These are runs of 7 systems, one row a step. Runs of the same system follow the same rule from any start.
K, run 1 (8 x 22):
[[-37  64  -3 -41  35 -49 -11  15 -16   1  12   9 -32   9 -39 -52   5  49
   14  -1  49  15]
 [ 15  -3  36  20 -36 -56 -26 -17 -15  40 -23 -33  34 -21  23 -33 -35  25
    2 -59  24 -42]
 [-11 -12  21 -63  21  47 -58  -4 -16  45 -38 -44  22 -13   0  22 -13 -32
   49  14  -4  -2]
 [-49  18 -14  -6  49  31  -3   5 -53  -8   5 -24  22  13 -74 -12  40  51
  -19 -33  -3   3]
 [ 22 -51  17  41 -47  11 -11 -20  -2   5  11  -9  62  21   1  29   7   7
  -33 -63 -42 -41]
 [  5 -28 -14 -26   1  59 -16  -2  13  -2 -24  11   4  11  -4  82  28 -34
  -13  65 -34   7]
 [-11  14 -47  17  42 -17  51  -2  -4 -66  33  32   2  19 -47  29  18  34
  -42   9   2  30]
 [ 39 -16  10  22 -64 -66   3 -11  49  -8  31  58   4  28  32  21 -20  -7
  -23 -16 -14 -13]]
Z, run 2 (8 x 22):
[[ -1  38  -7 -16 -43 -24  21  18  41   2  31  49 -78  21  22 -42  -6   2
   11  35  30  25]
 [ -3  18   8  45 -24 -14  16 -16 -36  44 -73 -14 -12 -39  13   1  10  43
  -57  28  19 -27]
 [-34  20  -7 -55  44 -40 -11 -48 -11  45 -14  17 -11  10 -30  22 -70 -17
   17   2   8  38]
 [-33  37  25  13 -11 -20 -18  22 -14  29  27  40 -29  37 -36 -74  41  31
  -13 -40 -13 -18]
 [ -1 -25  10  26  19 -21 -15 -30 -45  12 -29 -38  77 -14 -22  31 -11  24
  -30 -53 -13 -35]
 [ -6  -8   1 -72  28 -13 -48  10  28 -31  51  20  29  49 -32  21  -7 -22
   43 -25  -9  13]
 [ 12  -5  -6  42 -21  28  12  47   3 -62  40  -6  16  14  -9 -22  75  41
  -28 -18  -4 -28]
 [ 38 -44 -29  -2 -20  -1  20 -29  19 -39  -5 -37  55 -13  28  82 -43   0
   -7   4  18   6]]
Y, run 3 (8 x 22):
[[-28  25   8  13 -68  16  -7 -12 -22  61 -18   2 -29  22 -20 -24  25  63
  -49  -6  16 -25]
 [ 19 -40 -28  35  -2  67  54 -17 -17 -18 -13 -65  15 -43  36  18 -26 -15
    4   4   1  17]
 [-35  21 -30 -59 -11  -9  11 -39  12  31  30  27 -39  47 -33  13 -58   9
    9  -3  23  49]
 [  2  12  20  62 -39 -21  24 -21 -29  59 -57 -10 -20 -36  23 -21  -4  24
  -48   6   6 -28]
 [ 22 -28 -18 -15  23   8  29 -22  10 -19  12 -40  14 -30  45  12 -76 -49
   54  -8  16  36]
 [-24  46  18 -47 -33 -50 -29 -10  13  56   3  33 -47  30 -14 -40 -26  22
   10  -2  33   7]
 [ 28 -10  22  63 -25   6  14  17 -21   7 -30 -58  11 -59  54 -51   5   9
    4 -16  18 -37]
 [  0 -13 -18 -64  -7  27  -9   1  31 -22  57 -32   4  25   9  -8 -49 -18
   69 -30  26  33]]
N, run 4 (8 x 22):
[[-10  22 -18   3 -26  28  45 -10 -11  30 -20 -39 -59 -36  37 -46 -39  11
   17  29  53  26]
 [-14  19  14  12 -62  14   5  18   3  25  42 -10 -36  22   8 -87   5  33
   16 -53  21 -13]
 [ -9  -2  42  26 -40  16 -30  -9 -35  82 -49 -31   5 -18  12 -35   8  15
  -17 -29 -11 -46]
 [-37 -10   5  16  36  54  25 -25 -45  55 -10 -27 -19 -18  -7 -44 -35 -41
   26 -37 -28  22]
 [-19 -10  16  48  19  38   3  28 -19   0  36  26  -3  17 -24 -53  57 -20
   -4 -45 -63 -15]
 [ 26 -42  23  65   7  32   4   7 -13   6 -35  -6  26 -39  33  16  35 -47
  -19  14 -60 -33]
 [  9 -17 -14   6  34  64  34  19  11 -22  11   0 -35 -25  31  -9   3 -71
   41  44 -26  36]
 [ 15  11  -8  41 -32  21  33  48  29 -40  26  36 -47   2  24 -28  65   4
  -20  42  -8  -4]]
S, run 5:
[[-27  21  11  26  88 -11  13 -10 -56  32 -52  -8  -7 -52 -14 -25  -4 -26
    3  13 -16   9]
 [-16  19  11 -44  26 -78 -28 -31  -3  27  11   1  15  13 -20 -15 -70   5
   34 -48  27  10]
 [  4   0  52 -17 -13   9 -73  30 -17  29 -22 -40  38 -10   3 -39  38  11
   26 -33  -1 -54]
 [-38   3 -21 -70  32  80 -20  -3 -22  13  -9 -51  -1   5 -30  18  -7  -5
   39  14  16  28]
 [ -1 -12 -15 -47 -63  13 -24  -2  35 -20  60   4  15  71 -23  26   2  42
   -4 -35  13  -1]
 [ 26 -38  -7  33 -53  85   9  21   6 -21  -8 -31  16  -6  28  29  56   8
  -26  22 -16 -25]
 [ -3  -8 -47  -8  -4  33  51 -22  25 -16  14  38 -48  14   3  50 -19 -27
  -15  62  -9  53]
 [ 25  -6   0  63 -23 -60  28   1  23 -34  34  64   3  20   3   6  19   7
  -50 -17 -28 -16]]
R, run 6 (8 x 22):
[[ -23   27  -12  -21   18  -19  -19   23  -11  -42   41    3   29   40
   -65   -9   42   69  -15  -37   19  -11]
 [ -12  -23    2  -19    7   53  -46   15  -22  -16    2  -33   62   27
   -43   35   57   28  -12  -24  -20  -31]
 [ -16  -16  -25   -1   47   32    3   -7  -11  -28    5   34   23   30
   -56   65   40   -9  -38   17  -51   14]
 [  -3  -20   -2   52   19  -33   14  -15  -15  -17   29   38   42   28
   -39   14   17    7  -44  -61  -54  -15]
 [  27  -52   22   16    7  -16  -34  -23    0    8  -12    1   78    2
     3   55   -8  -32  -11  -38  -53  -32]
 [  30  -17   -3   -1   23  -68   -9  -22   29  -21  -15   53   29    4
     3   78  -19  -30  -22   32  -25    4]
 [  30    4    0    8   -9 -106   -3  -15   21  -30   15   17   43    8
     0   21  -33   34  -21  -34   26  -14]
 [  26  -10   14  -59  -20  -40  -63    4   27  -19    0  -30   63   11
     8   43  -17   21   23  -13   34  -24]]
X, run 7:
[[-10  13  -9  29 -74  38  25   1   3  27 -18  19 -48  16   0   3  43  42
  -64  37   2 -14]
 [ -8 -19 -52 -13 -31  43  59 -46   9   0  24 -15 -23  16   4  38 -60   5
   -7   6  18  49]
 [-27  15   3 -29 -30 -29  -8 -18  22  32  57  54 -29  68 -30 -24 -28   5
    6 -45  -8  19]
 [  1 -23  27  48 -32 -22   9 -49 -18  76 -24  10   4  -5  19 -11 -46 -25
  -22 -43 -37 -18]
 [  9 -22   3 -38  51 -46 -27 -37  -1   1  -6 -16  57  -5  -5  44 -66 -32
   32 -28  -3  12]
 [-16  27  38   1  70 -59 -49  21 -25   7 -18  37  22  -1 -39 -23  44  -7
   -2  -9 -30 -26]
 [ 26 -24   6  59  27   3   8   9 -29 -29 -47 -35  56 -49  11  30  37  10
  -34   7 -15 -37]
 [ -2  13 -29 -54  24  15 -24  22   4 -58  -7 -23  23   8 -32  56  36  41
   -4  47  39   7]]
S, run 8 (8 x 22):
[[-47   3  -6  21  41  47  17 -30 -71  50 -40 -36   5 -18 -43 -12  -2  16
  -24 -24 -17   5]
 [ -5 -20   2 -42 -36 -19 -18 -55  11  51  13  -4  16  33   0  27 -83 -11
   16 -47   6  13]
 [  8 -28  47   3 -25  41 -64  25   4  30  -2   8  25  20   3  -2  55 -32
    6 -19 -57 -45]
 [-15 -30 -34 -23  63  69  15 -11 -14 -32  16 -24  21   2 -23  45 -10 -42
   24   6 -27  40]
 [ 38 -19  -6 -23 -37 -34 -10  15  61 -59  64  23  21  39  22  23 -14  -6
   22 -20   7   3]
 [ 30  -7   5  42   1  37   7  60   8 -52  -7 -12  -4 -33  33 -19  76 -10
    0  43  -9 -26]
 [-13  28 -51  -9  38  -8  65  -8   6 -40  17  12 -49  -9  -7   2 -28   6
    0  47  39  61]
 [ 19  25  10  43 -52 -77  16   8  17  -9  19  26 -15   7  16 -41   2  51
  -33 -24  29 -25]]
Z, run 9 (8 x 22):
[[ 15 -27  11 -25 -93  65 -24  -9  25  45 -12 -27 -10  13  40  20 -10  -3
    9  12   7 -15]
 [-30  -5 -15 -10  19  86  10  -9 -20  27 -30   9 -33   2 -20  34  31 -32
  -14  60 -36  25]
 [-10 -20 -11  53  -2  16  62 -34  -5  27  28  38 -39   6  12 -21 -33 -49
   -9 -23 -49  32]
 [ 27 -20  55  30 -24 -31 -36   1  12  49 -32  31   2 -14  46 -10   4 -56
    2  -2 -48 -39]
 [ -5  10  14   5 104 -21 -19  19 -27 -13 -37   9  12 -45  -9  -5  24 -49
   23  31 -27   2]
 [  6  13   0  26  43 -41  30  19  -2 -38  46 -11  -3 -24  19 -77 -27 -13
   45 -50  17  16]
 [ 30   2  33 -11 -34 -13 -43  28   7   3 -17 -62  31 -35  44 -37   5  22
   35 -18  44 -46]
 [-21  13 -21 -62  43  56 -17  14 -22 -17 -17 -65  10 -19 -19  11   6  17
   39  29  44  19]]
R, run 10, 8 rows:
[[ 30 -19  15 -38 -37 -54 -27 -28  47  19  12  14  17  16  35  28 -68 -29
   29 -14  11   1]
 [ 16  25   3 -39 -59 -60 -23 -15  36  17 -22  19 -15  11  16  33 -24  36
  -17  42  50  -7]
 [-21  39 -15 -61  -5 -41 -16 -16  -9  12 -11 -31   1   7 -28   1 -41  64
    6  -4  75  10]
 [-34  40  13 -71  11   7 -66  32  -8  12  -3 -14  -6  24 -42 -26  39  42
   25   6  35 -14]
 [-32  28 -12  -9  25  46 -11  27 -37 -10 -27 -21  -2  -2 -48   2  74  56
  -31  36  13 -12]
 [-38   3 -19  13  78  45  14  14 -46 -28  20 -16  18   5 -60 -20  37   6
   -3 -30 -26  16]
 [  2 -29  21  51  27  41  -9  29 -15 -17  16  16  27   7 -13 -14  65 -34
   -8 -26 -75 -24]
 [ 25 -49 -12  68  20  21  41 -16  -9 -22 -10   9  33 -23  15  47   6 -42
  -34   1 -57   0]]
Y, run 11:
[[  -3  -19    6   25    6   29  -12   27  -25  -29   31  -43   57   10
   -23  -30   43   34   -3  -74  -16  -36]
 [ -11  -27  -10  -56  -24   87  -37    6    9   -3   11  -17   20   39
   -25   53   33    0    3   12  -15   -2]
 [ -39   28  -35   11   26   48   35    6  -31  -10  -16    9  -39    2
   -46   10   53   39  -43   51    4   23]
 [   0  -26  -34   41   23  -10   48  -44  -26  -23    3   -5   42    6
   -32   55  -28   25  -53  -34  -17   14]
 [   8  -14   -8  -28  -20  -18   -9  -46   22   31  -33   39   -2   14
     1   90  -32  -26  -28   48  -17   12]
 [   9   32   -4   31   43  -60   36    0   -2   -7  -39   37  -41  -48
    22   -5   -8  -18  -14   65   10   18]
 [  31   -7   12   19   26 -101    4  -15   13  -25   24   18   39   -8
    16   -7  -50  -18   15  -51   -1   -6]
 [  32   -3   52  -31  -38  -39  -69   23   42   27  -12   24    3    6
    42   -3    9  -34   31   14  -11  -36]]
N, run 12 (8 x 22):
[[-11  28  -2   1 -28 -73  10 -49 -11  52 -35  28 -18   7 -14  16 -46  43
  -47   4  29   2]
 [ -8   6  19 -32  18 -69 -27 -28   1  29  24   4  16  18  -7 -26 -68 -16
   40 -64   8   8]
 [-33  35  24 -15  70 -49 -53  11 -39  15 -24  11  28   2 -57 -21  34  23
   -3 -19  -7 -23]
 [  2 -18 -15  39  70 -31  29 -24 -41 -34 -10 -32  63 -34 -19  22 -22   3
  -14 -39  -7   0]
 [  8 -27 -10 -33  48  31 -28  33   7 -68  39 -31  58   8 -18  16  26 -15
   44 -24  -9   0]
 [  2  -7 -31  -1   8  44   4  16  -9 -47 -22 -15  23   0 -28  69  57  37
  -44  49   3  -4]
 [ 25 -39 -44 -12 -44  33  40 -27  37 -40  31 -15  10  17  21  68 -41  -5
   -6  12  12  27]
 [ -3   7  -4 -70 -57  15 -39  10  52   5  23  37 -27  55  -7  34  17   8
    5  35   9   7]]
K, run 13 (8 x 22):
[[-20  -6 -32 -35 -31 104   3  10  -1 -12  10 -43  -6  23 -22  27  33  30
   -2  25  17  11]
 [-13 -18 -48  28 -41  38  62 -34 -10 -11  29 -15  -1  27 -24  25 -17  48
  -50 -29   8  19]
 [  5 -33 -16   8 -54  22  32 -52  26  36  13  37 -24  32  17  49 -50 -35
  -23   0 -32  26]
 [-27  18 -22  10  37  -7  43 -32  -7  26 -17  61 -56  -1 -17  21 -20 -35
  -25  54 -25  46]
 [  3  12   7  50  48 -78  33 -11   1  -6  18  56 -14  -9   2 -35 -26 -36
   -2 -24 -29  16]
 [ 22   8  50  13  12 -51 -36  29  23  20 -13  44 -19 -19  40 -41  17 -60
   29  18 -29 -24]
 [  8  31  18   4  59 -17 -17  54 -14 -30 -29 -25  -3 -54  18 -47  43  -6
   36  35  27 -14]
 [ 17   3  14  -5  -6  -3 -26  50   6 -47  38 -50  30  -9  16 -60  19  29
   44 -48  34 -26]]
X, run 14, 8 rows:
[[  2  -6   9  50  30 -64  14 -38 -41  13 -23  -9  48 -25 -13   2 -35  18
  -33 -57 -10 -20]
 [ -7   2   6 -25  40 -42 -43 -13 -29 -11 -20 -35  71  -2 -42  35  -6  46
   -6 -36  21 -22]
 [-40  18   5   4  57  19 -21   7 -60  11 -35 -20  24  -7 -62  -4  54  37
  -29  -8 -10 -19]
 [ -7 -33 -20  18  14  77   8  10 -29 -38   3 -44  46   5 -31  38  51  26
  -29 -13 -19 -13]
 [-21  -9 -15 -47 -26  74 -31  12   9  -3   7   3   4  47 -42  53  52  20
  -19  28 -13  -2]
 [-26 -14 -24  12 -16  76  33 -15  -3  24   6  39 -44  31 -19  29  22 -27
  -35  34 -51  26]
 [ 15 -38 -23   3 -45  14  25 -30  44 -11  43  47  -3  47   4  56 -22 -31
  -21  -4 -41  24]
 [  0   4   6 -14 -33 -53  -9 -39  30  48  -7  76 -27  38  -4  41 -33 -20
  -29  17 -23   8]]

Name the system that made each run.
run 15 (2 x 22):
[[-50  29 -10 -63 -10  30 -11 -30 -13  63 -20  -4 -51  21 -26  -2 -29  12
   10  29  27  32]
 [-51  53  18  -5   7  -5 -11   4 -36  61 -24  16 -51   7 -38 -62  26  34
  -15   5  11  -5]]
 => R
run 16:
[[-22  -6  39 -50  -4  40 -66   7   0  64 -17  18 -14  25 -11   0  19 -47
   29  11 -38 -10]
 [-24  16 -11  45  64  12  23   5 -60 -16 -38 -23  20 -36 -40  -3  40  32
  -37   5  -4  -9]]
 => K
run 17 (2 x 22):
[[ 19  -7  26  62  18 -25  -8  14 -20  -8 -49  22  27 -29  -1  20  62   5
  -53  20 -36 -45]
 [ -3   8 -20 -19  67 -44  16 -36 -15   0 -46   1   5 -35  -3  53 -51 -24
    4  46  14  34]]
 => S
run 18:
[[ 50 -32   0  51 -14   7  19  32  36 -58  16  32   8 -10  39  25  46 -31
  -19  29 -38 -16]
 [ -1  -5  -9   2  27  -8  10  17  31 -36  59  76 -20  40 -15  -1  22 -50
   10  -1 -53  24]]
 => Y
run 19:
[[ 28 -36 -24  -4  20  56  14  32  27 -77  41 -11  23  -4  18  30  24 -40
   29  17 -20  18]
 [ 12  17  16 -26 -49   3 -32  41  45   1   3  52 -44  27  15   3  57  -2
   -7  60  -3 -14]]
 => X
run 20, 2 rows:
[[ 52 -35  29   6 -49   4 -26   5  35  15 -30  -7  13 -25  69  33  -7 -49
   11  33 -15 -27]
 [-25  33 -34 -50  64  30  12  26  -6 -43   2 -13 -30 -11 -24   4  20   3
   25  58  31  43]]
 => K
run 21:
[[ -9   4 -21  44  51 -17  61 -12   0 -14  25  59 -42  -3  -4 -13 -13 -50
   -9  12 -42  43]
 [ 39  -1  40  54 -29 -77  -1   3  18  23 -15  27  -3 -27  53 -38 -15 -22
   -5 -16 -12 -35]]
 => Z
run 22:
[[-21  43  36 -21  16  -2 -56  51 -15  19 -24  -6 -16  -9 -11 -60  65  20
   17  17  14 -32]
 [-44  22 -35 -34  34  34  15 -21 -44  -4  -3 -56  10   1 -49   2 -19  55
    3 -18  44  27]]
 => S
run 23:
[[  0  -5 -23 -15 -55  58  29   2   7  -5  26 -65 -18  -3  28 -32 -33  26
   32 -20  52  17]
 [-23  12 -23 -11 -76  48  36 -18   0  36  28 -24 -48  28   2 -32 -27  42
   -5 -21  36  20]]
 => Y
run 24:
[[ 38 -22 -12  48 -19  -8  63 -16  23  -8   2  10 -29 -35  66  -3 -47 -50
    5  22  -7  21]
 [ 20  18  35  -6  -8 -29 -19  17  20  36 -49  18 -45 -41  54 -21  -3 -39
   22  67   8  -8]]
 => Z
run 25, 2 rows:
[[ -2   4 -37 -25  59 -14   9 -10   0 -49 -14  19  18   1 -37  82   8   4
  -24  56   3  29]
 [ -4   9  -3  14  16 -59  -5  12   5 -45  57  28  32  38 -40 -22  16  39
  -13 -66  -5 -11]]
 => R
run 26:
[[-18  33 -21  18  23  21  34  41  -4 -45  23  36 -47  11 -28 -30  69  26
  -23  41   3  16]
 [ 23 -20 -24  39 -90  39  45   2  21 -21  18 -18 -13   7  30  11  10  39
  -40   2  18  -8]]
 => X
run 27:
[[-16 -14   7 -43 -24   9 -48  -6   5   5  47 -12  47  60 -41   6  -1  27
   12 -75  -6 -16]
 [ 21 -47   3 -12 -36  91 -23  13   6  -9  -8 -62  39  -8  25  29  22 -10
   17  -4 -10 -22]]
 => S
run 28 (2 x 22):
[[ 38  -8  10 -14  45 -11 -23  40  13 -57 -17 -39  36 -51  39   6  10 -24
   50  31  24  -9]
 [  6  42  10 -10  26  -7 -19  66  10 -40 -11   4 -27 -28  10 -39  68  13
   20  56  30 -13]]
 => X
run 29 (2 x 22):
[[-11   2 -29   8  -3 -19  43 -49 -30   8  -2 -51  17 -14  -9   4 -73  45
  -11 -45  45  18]
 [-13   8  36 -70   3  -1 -72  17  24  32  17  19  -8  32  -3 -24   1 -38
   58 -10 -13  -2]]
 => R
run 30:
[[ 34 -58  23  33 -15  40 -19  15  17 -15  15   2  45   6  24  21  34 -50
    3 -24 -64 -30]
 [ 30 -40 -26  33 -10  -5  41 -34  22 -22  -1  34   6  -1  20  77 -26 -36
  -37  31 -35  18]]
 => R
run 31, 2 rows:
[[ 11   7  -5   5 -23 -94   1 -32  24  -5  15  61  11  37 -17  38 -28  25
  -44 -15   1  -1]
 [  6  28  11  -9   2 -82 -36   9  15 -16 -11  54  17  23 -31  32  38  41
  -44  22   7 -25]]
 => Z
run 32 (2 x 22):
[[ 24 -26  25  -4 -14  27 -19  11  -1  10  -4 -73  25 -38  52 -35 -28 -28
   59 -36  14 -16]
 [-10  -2   7 -44  22  81 -28  35  -8   1 -11 -55  -8 -22  14 -25  22 -26
   60  23  11   7]]
 => Z
run 33 (2 x 22):
[[ 23 -43   5  19 -75   2  11 -42  17  32  17 -16  18  12  38  10 -63 -11
    1 -58  -8  -7]
 [  6  -9   8 -50 -44 -14 -24 -36  34  57 -18  30 -25  18  25  45 -55 -37
   12  34  -1  12]]
 => R
run 34:
[[-10  25  41  14 -43 -51 -18 -15 -10  75 -14  15 -24   2  13 -62 -28  16
   -3 -41  10 -26]
 [ -4  15  25 -30  11   3 -34  -8 -22  55 -77 -45  -4 -50  24   1 -21  -9
   22  44  32  -8]]
 => R
run 35 (2 x 22):
[[ 13 -21 -26  37 -58  63  56  -6  20   5   7  15 -51   1  34  11   6 -20
  -27  42 -16  19]
 [ -2  -4 -18  60 -10  -6  64 -21   9   1  29  69 -44  18   2  -1  -5 -26
  -41   3 -44  25]]
 => S
run 36, 2 rows:
[[ 18  -6   7   6 -72  35  -7  24   4 -10   5 -66  11 -11  35 -35  14  52
    8 -23  48 -35]
 [-24   0  -1 -25 -50  79  -5 -16 -25  59 -24 -64 -19  -3   5 -17 -12  27
    7  -4  30  -4]]
 => N
